In the rows, 100 means zero.
One hidden turn or mirror swaps the rows below in pairs. Which row is each named row swapped with?
The rows were stretched afterwards, more along some directions than others.
J_415: 109	97	121	107	117	102	130	101	105	81	65	155	52	106	98	63	63
J_486: 113	106	103	125	102	87	111	90	112	92	108	149	69	88	123	77	73
J_739: 111	76	123	95	113	110	116	108	105	78	78	137	72	128	82	69	90
J_952: 125	86	103	100	83	93	123	79	105	88	99	137	73	104	93	47	66
J_169: 114	106	97	113	82	92	112	94	102	85	83	126	79	98	127	97	88
J_833: 112	121	98	117	101	79	119	103	104	93	93	121	83	98	119	116	95
J_75: 115	99	101	77	87	87	113	103	98	96	114	111	92	98	105	53	108
J_256: 107	107	107	106	75	89	110	73	104	90	111	144	76	82	127	68	78
J_648: 119	120	99	126	104	69	122	109	99	106	74	127	91	89	120	93	89
J_244: 123	107	105	101	115	114	118	104	104	92	90	122	88	128	90	95	81
J_909: 104	123	121	124	117	71	127	124	102	82	49	139	43	79	133	92	74
J_396: 126	98	105	110	107	89	132	101	105	88	66	140	69	107	90	66	61
J_543: 105	124	104	131	104	74	119	104	106	108	80	109	89	105	120	110	85
J_975: 105	129	107	130	107	74	125	108	109	81	67	142	46	84	135	88	62
J_61: 109	119	94	116	98	81	123	112	100	92	81	122	89	81	121	109	92
J_71: 123	117	73	109	77	95	126	92	99	120	89	107	118	98	114	100	87
J_358: 124	118	100	119	115	80	132	115	93	91	67	135	79	97	97	113	79
J_590: 118	103	104	92	95	83	115	105	103	89	96	112	77	88	103	47	76
J_255: 120	124	107	122	108	67	108	118	109	94	82	111	74	100	114	98	88
J_275: 113	79	119	88	98	115	115	77	107	81	90	147	68	123	93	53	83
J_793: 116	93	120	80	118	108	113	104	95	73	90	136	62	108	100	55	85
J_868: 119	83	101	84	93	108	117	82	99	91	106	121	94	124	79	71	93
J_804: 113	107	97	97	99	95	115	105	109	86	70	123	65	107	128	59	79
J_504: 115	94	101	84	92	107	124	90	102	87	101	119	88	115	91	70	84
J_503: 112	122	112	108	113	95	119	106	107	101	78	129	60	95	131	66	68
J_66: 129	101	102	114	95	91	127	88	101	95	86	138	83	104	96	62	60
J_432: 115	104	89	114	81	78	118	81	102	93	106	130	88	87	111	96	90
J_760: 103	121	111	98	120	92	120	119	104	95	72	120	64	103	123	67	85
J_819: 126	96	106	104	82	90	116	94	106	78	100	127	74	122	88	82	83
J_704: 114	126	76	139	84	68	133	87	115	110	85	121	80	84	130	114	71
J_882: 107	91	134	75	115	109	109	97	97	82	96	139	69	118	92	54	95
J_906: 105	116	111	110	112	78	124	96	100	94	100	128	71	80	113	60	63
J_125: 117	108	105	115	102	69	117	105	104	98	83	129	76	95	114	86	96
J_954: 128	113	96	144	114	83	136	105	105	97	78	140	84	104	100	125	77
J_816: 106	129	102	133	111	80	121	101	110	108	78	144	69	84	140	95	80
J_787: 113	116	111	119	120	73	120	117	107	64	56	150	31	90	129	78	67
J_941: 120	130	88	136	102	64	123	106	109	112	74	130	83	82	133	102	80
J_637: 125	127	73	139	90	73	139	102	98	95	60	134	74	82	129	108	69
J_990: 125	113	86	107	109	94	137	115	93	99	55	119	83	113	105	90	88
J_953: 111	108	104	105	122	82	135	113	104	95	69	123	66	103	96	89	83
J_753: 124	95	89	114	96	103	136	97	103	108	85	119	108	112	92	95	88
J_493: 109	103	113	113	101	83	116	82	106	79	94	161	55	81	126	69	80

Swapped with J_882: J_256
Swapped with J_275: J_493
Swapped with J_975: J_760

